Each cloud below is a set of points, in no order, taken from a shape made of curves that can fork, meet and close up, bent smoothly into 9 dimensions.
After each cloud, say how many separate pieces and how many holes its shape has (a theta shape has two holes).

M (73 x 9):
[[ 12   6  11  -8 -11 -26  -3   0 -25]
 [ 19  22  -4 -22  -3 -39 -13 -44 -29]
 [-21   0   7   6 -20  41  31  64  37]
 [ -1   3   9   0 -10 -25   2  18 -20]
 [-29 -17   6  18 -24  73  37  83  53]
 [ -3   3   9   2  -9 -24   3  23 -20]
 [-32 -27   5  25 -24  90  41  95  48]
 [ 20  13   6 -16 -10 -28  -7 -21 -26]
 [ 22  18   6 -22 -10  -9   3  -7 -27]
 [  4  16   1 -16  -7   5  16  29 -22]
 [ 15   8  10 -12 -11 -27  -5  -7 -25]
 [ 13  18   2 -20  -9  -2  10  13 -26]
 [ 10  18   2 -19  -8   0  13  17 -26]
 [ 16  25 -15 -27   9 -56 -27 -66 -41]
 [ -7  -5  18   5  -8 -16   5  44 -18]
 [-26  -6   8  11 -24  54  34  70  49]
 [-30 -15   6  17 -24  70  37  81  54]
 [ 19  23  -6 -23  -2 -41 -14 -46 -31]
 [-31 -19   6  20 -25  78  38  86  52]
 [  6   6   9  -4 -10 -26   0   9 -23]
 [-31 -24   5  22 -24  83  40  91  50]
 [ -8   0  11   4  -7 -21   5  32 -20]
 [ 13   7   9 -10 -11 -26  -4  -4 -25]
 [ -1  15   1 -12  -8  10  20  39 -15]
 [ -8  -1  13   4  -7 -19   5  36 -20]
 [ 36  22  -1 -38   3 -26 -22 -59 -52]
 [ 36  23  -4 -41   6 -29 -26 -65 -57]
 [ 17  18   4 -21 -10  -6   7   4 -27]
 [ 19  11   8 -15 -10 -27  -7 -17 -26]
 [ -8  -4  16   5  -8 -17   5  41 -19]
 [ 30  19   5 -28  -8 -17  -8 -32 -34]
 [ 18  24  -9 -24   0 -44 -16 -51 -32]
 [ -5  13   2 -10 -10  15  24  45  -9]
 [ 35  21   1 -35  -1 -24 -18 -53 -46]
 [ 18  25 -11 -25   3 -47 -19 -56 -35]
 [ 34  21   2 -34  -2 -23 -16 -49 -44]
 [-26  -8   8  12 -24  57  35  72  51]
 [-23  -3   8   8 -22  45  32  66  41]
 [ 33  19   4 -32  -5 -20 -13 -41 -38]
 [-29 -13   7  15 -24  66  36  77  54]
 [ 26  18   6 -26 -10 -14  -2 -18 -30]
 [  3   5   9  -3 -10 -26   1  12 -22]
 [  9   6  10  -7 -10 -26  -2   4 -23]
 [-17   3   7   3 -18  35  31  60  27]
 [-24  -5   8   9 -23  50  33  68  46]
 [ 24  18   6 -24 -10 -11   1 -13 -28]
 [-12   8   5  -3 -14  26  27  55  12]
 [ -8  10   3  -6 -12  19  26  50   1]
 [-16   4   6   1 -17  32  29  59  24]
 [ 20  18   5 -22 -11  -7   5  -4 -27]
 [ -6  12   2  -8 -11  17  24  47  -5]
 [-14   6   5  -1 -16  28  27  57  16]
 [ -6   2  10   3  -9 -22   4  26 -20]
 [  9  17   2 -18  -8   1  14  20 -25]
 [ 16  25 -16 -29  11 -58 -29 -70 -43]
 [ -7   1  10   3  -8 -21   5  29 -20]
 [-19   1   8   5 -20  39  31  62  34]
 [ 21  15   5 -18  -8 -29  -8 -25 -26]
 [ 17  10   9 -14 -10 -27  -6 -12 -25]
 [-28 -11   7  14 -23  61  36  75  54]
 [  5  16   1 -16  -8   5  16  27 -23]
 [ 21  20  -2 -21  -5 -36 -11 -39 -28]
 [ 18  26 -12 -26   5 -51 -22 -60 -38]
 [  1  16   1 -15  -8   8  19  34 -19]
 [ 20  16   3 -19  -9 -31  -8 -29 -27]
 [ 28  18   6 -26  -9 -15  -5 -25 -31]
 [ 21  18   1 -20  -7 -33 -10 -34 -27]
 [ -2  14   1 -12  -9  12  21  41 -14]
 [-11   9   4  -5 -14  23  27  53   6]
 [  1   4   9  -1  -9 -25   1  15 -21]
 [ 14  18   4 -20 -10  -4   9   8 -27]
 [ 31  19   4 -31  -6 -18 -10 -37 -36]
 [-32 -30   5  27 -23  93  42  98  46]]
pieces -> 2
holes -> 0

D (83 x 9):
[[-27  14   2  -5   8 -24   5   1   9]
 [ 24 -31 -13   1 -15  13 -15 -12  29]
 [ 34 -32  -8  -1 -23  14 -10 -12  28]
 [-11  37  23   4   2 -20  15  17 -25]
 [ 26 -46 -21  -2 -16  17 -20 -19  44]
 [ 34 -36  -9  -3 -25  16 -11 -15  32]
 [ 22 -39 -23   3  -7  16 -24 -13  35]
 [-14  30  18  -1   1 -21  13  11 -13]
 [ 25 -35 -21   5  -9  18 -23 -11  31]
 [ 23 -29 -15   3 -12  14 -18 -11  28]
 [-14  34  20   1   2 -22  14  14 -19]
 [-16   9   4  -5   0 -18   5   0   9]
 [-26  22  12  -7   3 -29  14   3   3]
 [ 26 -39 -14  -5 -20  13 -14 -18  39]
 [-29  22  11  -8   4 -29  14   2   4]
 [-19  11   1  -2   7 -18   1   2   9]
 [ 27 -37 -15  -1 -17  15 -16 -15  35]
 [ 23 -45 -23  -3 -13  15 -21 -19  45]
 [-16  24  15  -4  -1 -23  13   8  -5]
 [ 19 -39 -23   1  -8  14 -22 -16  39]
 [ 33 -39 -11  -4 -24  15 -12 -17  37]
 [ 21 -44 -24  -3 -12  14 -21 -20  46]
 [ 32 -40 -13  -5 -24  15 -12 -18  39]
 [ 20 -39 -24   1  -7  15 -23 -15  37]
 [-31  18   6  -7   8 -27  10   2   7]
 [-14  29  17  -1   1 -22  13  11 -12]
 [ 26 -34 -14   0 -16  13 -17 -14  31]
 [-13  34  19   1   2 -21  13  14 -18]
 [ -5  40  26   8   1 -16  14  20 -35]
 [ 28 -40 -17  -1 -18  16 -18 -17  37]
 [ -8  41  25   6   1 -18  15  19 -32]
 [ 32 -31 -10   1 -21  16 -13 -12  26]
 [ 18 -42 -23  -2  -9  13 -20 -19  44]
 [-13  36  21   2   2 -22  14  15 -21]
 [-20  17  11  -7  -1 -24  12   1   5]
 [ 27 -38 -16  -2 -18  13 -16 -16  37]
 [  3  43  26  20   3  -3   9  26 -54]
 [-17  22  13  -5   0 -23  13   5  -2]
 [ 32 -35 -14   2 -18  17 -17 -12  29]
 [ -2  41  26  11   1 -13  14  22 -40]
 [-30  21   9  -7   5 -29  12   2   5]
 [  6  41  21  28   6   3   2  27 -59]
 [ 24 -30 -14   1 -14  13 -15 -12  27]
 [ -4  41  26  10   2 -13  14  21 -38]
 [ 33 -32 -12   1 -20  17 -15 -12  26]
 [-18  14  10  -7  -1 -23  10   0   7]
 [-24  13   1  -4   8 -22   4   2   9]
 [ 33 -31  -9   0 -22  15 -12 -12  26]
 [ 28 -46 -21  -1 -17  17 -20 -19  43]
 [-17  10   0  -2   6 -17   1   1   8]
 [  6  42  23  25   6   1   4  27 -57]
 [-14  31  18   0   2 -22  13  13 -16]
 [ 27 -40 -14  -5 -21  13 -13 -19  41]
 [  5  42  25  24   4   0   5  27 -57]
 [ 29 -41 -13  -5 -22  14 -12 -18  40]
 [ 31 -34 -15   2 -18  17 -17 -12  29]
 [-15   9   2  -3   3 -15   2   1   9]
 [-12  37  22   3   3 -21  14  16 -23]
 [ 26 -39 -14  -5 -19  13 -14 -17  39]
 [  0  42  28  13   1 -10  13  23 -45]
 [ 29 -43 -19  -1 -18  17 -19 -17  40]
 [  1  43  27  15   2  -7  12  24 -48]
 [ 34 -33  -8  -2 -24  14 -10 -14  30]
 [-17  12   9  -7  -2 -22  10   0   8]
 [ 23 -36 -22   4  -8  18 -23 -13  32]
 [-22  19  12  -8   1 -26  14   2   4]
 [ 17 -41 -23  -1  -8  13 -21 -17  42]
 [-15  11   6  -6   0 -18   8  -1   9]
 [-14  27  15  -2   1 -22  13   9  -9]
 [-19  18  12  -7  -1 -23  13   2   2]
 [ 17 -42 -23  -2  -9  12 -20 -18  43]
 [-10  39  23   4   2 -19  14  18 -27]
 [  5  42  25  23   3   0   6  27 -56]
 [-22  12   1  -3   9 -20   2   1   9]
 [-15   9   3  -4   2 -17   3   0  10]
 [ 24 -32 -19   4 -10  16 -21 -11  28]
 [-30  20   7  -7   7 -29  11   1   6]
 [  3  43  26  18   3  -5  10  25 -51]
 [ 24 -30 -17   3 -11  15 -18 -11  27]
 [ 34 -38 -10  -4 -25  16 -12 -16  34]
 [-24  21  12  -7   1 -27  14   2   3]
 [ 29 -36 -16   0 -18  16 -17 -14  33]
 [-28  16   4  -6   8 -25   6   1   9]]
pieces -> 2
holes -> 3
